In the rows, 128 means zero.
Each path below is one point turned by a fixed rotation once a step. After each direction that follows a path, write how fast that rotation turns it, in degrees a step (0 if it stays still).
Each turn is a multiple of 5 degrees from 10 to 175, or 0.
Each row of a path follows its step; steps can be skipped.
Rotation 1:
step 3: [133 129 124 131 140 123 122 134 133 117 132 122 121 130 123 119 134 124
 131 126 126 130 138 127 122 127 125 125 120 132 133 128 127 130 122 123
 120 128 123 132 131 125 129]
step 6: [126 130 130 124 132 129 123 132 130 130 124 121 126 132 128 116 140 121
 121 131 140 123 131 125 129 126 130 123 127 129 125 124 127 124 113 132
 128 132 133 127 128 121 127]
step 7: [135 125 128 137 128 126 129 131 129 125 127 133 120 126 121 125 135 123
 133 135 134 123 131 126 122 130 122 124 122 125 125 118 133 135 123 120
 128 117 134 131 133 123 124]
step 9: [128 125 129 130 134 133 128 131 123 117 125 117 126 127 122 124 133 130
 126 131 131 133 138 126 129 124 138 127 121 129 131 126 123 130 124 120
 122 124 123 128 138 120 119]
step 10: [138 137 130 129 129 131 129 128 135 132 126 112 124 125 124 124 134 130
 124 131 133 128 134 119 128 135 123 129 125 126 123 120 139 124 129 127
 122 130 127 129 132 122 129]
step 11: [128 124 124 135 128 135 132 124 128 134 124 130 136 127 123 126 136 127
 130 128 132 124 141 123 122 124 135 127 127 125 128 124 135 131 129 136
 129 122 136 129 137 117 130]
step 20: [125 122 122 134 135 130 130 134 134 129 120 123 125 131 126 132 133 123
 120 129 127 126 128 116 126 136 129 124 124 123 126 120 133 127 127 120
 129 127 126 122 140 127 130]
step 23: [130 123 135 140 133 123 134 129 127 139 128 122 121 129 116 130 133 129
 128 131 133 121 129 131 128 126 125 129 118 129 131 124 138 128 123 127
 126 126 132 133 138 125 124]
[126 129 127 127 131 124 127 126 129 126 128 132 127 130 128 126 129 126
 127 128 128 126 127 129 130 130 130 127 126 126 129 126 128 127 127 124
 130 130 127 128 128 128 129]
25
Rotation 2:
step 2: [126 117 132 128 129 122 129 130 137 123 128 134 119 128 131 121 116 132
 128 130 128 121 131 130 122 126 125 121 130 115 124 134 129 121 129 122
 127 120 123 135 131 122 129]
step 3: [131 127 125 134 129 121 124 134 134 130 129 132 126 121 126 121 119 126
 131 126 125 126 137 132 124 125 128 122 132 119 131 137 128 122 125 123
 127 122 116 129 122 116 117]
step 13: [127 125 126 136 125 119 131 130 136 123 132 122 135 129 133 121 124 133
 131 125 135 133 141 122 126 123 131 131 119 120 133 134 128 137 126 132
 124 129 123 123 135 121 132]
step 16: [132 130 131 133 124 123 136 135 133 126 124 134 126 124 122 126 127 135
 124 127 125 127 138 136 121 127 130 127 128 119 139 123 128 124 125 129
 125 127 124 119 142 118 125]
step 18: [124 121 123 139 131 123 131 129 138 127 126 136 130 128 133 127 126 131
 136 123 128 124 128 127 126 131 134 129 123 114 134 132 139 129 122 121
 138 122 128 130 133 123 125]
step 19: [127 117 124 127 130 125 126 129 136 138 130 136 133 121 131 130 125 140
 131 128 127 119 133 128 122 124 127 133 131 118 131 128 135 124 124 127
 134 126 128 131 133 116 126]
step 20: [131 123 126 121 124 118 128 126 145 129 129 135 136 126 131 122 117 138
 125 132 130 127 134 130 123 123 131 131 133 123 134 132 127 120 125 122
 128 129 124 133 129 122 131]
step 22: [120 128 127 128 128 118 129 137 128 130 132 130 128 130 131 123 124 140
 131 126 119 121 124 127 131 121 130 129 129 114 130 140 128 130 129 132
 128 122 115 129 128 124 132]
[128 127 128 127 127 127 124 124 127 130 127 130 126 126 128 128 129 130
 129 127 131 126 127 129 129 128 127 128 127 127 127 129 130 130 128 130
 131 130 132 129 129 128 131]
80
[126 125 128 129 129 130 128 127 129 130 126 127 131 131 124 128 127 128
 126 127 127 125 127 130 127 128 125 126 129 127 128 131 129 129 129 129
 129 128 128 126 126 128 126]
90
[124 128 128 131 129 129 127 128 128 126 128 130 128 128 129 130 127 127
 125 130 129 130 127 130 125 128 131 128 129 128 128 130 131 128 128 131
 127 128 129 131 128 132 128]
110
[129 129 127 130 129 130 129 128 127 125 128 127 129 127 126 124 130 127
 127 128 127 129 129 128 127 125 124 131 124 130 127 127 129 130 128 128
 127 129 129 129 128 128 130]
20
[126 129 130 125 128 130 131 128 125 131 126 129 128 129 129 128 127 131
 127 128 124 125 128 126 129 126 128 130 129 129 126 130 128 127 126 130
 126 128 129 131 129 128 129]
140
[127 127 128 125 132 127 126 129 130 125 128 127 130 125 126 127 127 128
 127 128 127 129 128 125 131 129 129 130 130 128 126 129 127 128 130 129
 132 127 127 129 130 128 128]
35
Rotation 3:
step 1: [130 117 128 130 131 129 126 119 137 129 130 125 138 124 130 120 126 114
 127 128 120 132 122 132 128 132 131 138 122 131 129 135 123 131 120 129
 136 130 127 133 130 128 127]
step 4: [133 120 125 129 124 126 122 130 134 124 123 125 136 129 132 129 126 136
 124 132 139 132 136 122 123 130 135 120 128 125 131 131 131 125 141 135
 125 125 123 137 125 134 125]
step 8: [126 126 121 133 122 127 118 125 139 125 122 137 133 124 128 128 126 134
 126 119 126 123 132 127 118 120 123 128 128 126 124 134 127 129 133 122
 135 123 122 133 131 130 135]
step 9: [123 126 127 129 125 124 125 124 129 126 130 124 140 131 126 133 129 127
 131 126 130 130 130 136 130 124 129 125 128 124 130 143 126 126 124 131
 123 117 117 138 132 117 132]
step 11: [131 131 131 129 134 138 126 130 127 127 124 131 129 127 130 130 124 126
 133 137 128 123 132 121 135 131 126 137 139 126 124 138 124 123 137 130
 130 131 135 130 113 127 125]
step 14: [124 123 134 134 131 124 121 128 130 131 130 123 136 128 130 120 129 130
 129 135 129 122 128 130 131 119 127 117 127 134 112 130 125 128 128 128
 132 129 124 121 136 124 135]
step 17: [128 119 126 121 128 130 128 128 118 117 127 122 135 124 129 125 123 130
 124 128 134 128 129 130 126 136 117 138 132 125 129 136 118 132 126 125
 125 119 130 129 127 132 129]
step 19: [132 140 119 128 127 130 125 128 129 127 127 136 134 129 135 120 127 121
 130 125 123 131 129 122 124 120 129 127 142 125 113 131 129 126 127 133
 134 130 128 128 133 130 128]
[125 129 128 128 129 127 126 129 133 127 129 128 129 128 125 127 128 128
 127 124 126 126 129 128 128 129 129 127 129 128 127 128 129 128 126 129
 130 130 126 126 130 126 130]
60
[128 127 126 130 129 128 130 125 129 128 127 129 128 125 129 128 129 129
 130 126 126 129 129 126 124 128 129 131 127 127 130 128 129 126 130 132
 129 127 129 131 131 127 129]
95
[129 131 130 129 130 127 126 125 126 127 128 127 128 126 129 127 127 126
 128 129 127 130 129 129 133 126 127 130 128 127 128 126 132 128 128 130
 129 129 126 126 129 129 129]
85
[126 128 125 129 126 124 126 126 126 127 130 132 129 129 129 127 128 130
 129 131 129 128 130 129 128 125 131 127 130 128 128 127 128 130 128 127
 126 128 128 129 130 129 129]
70
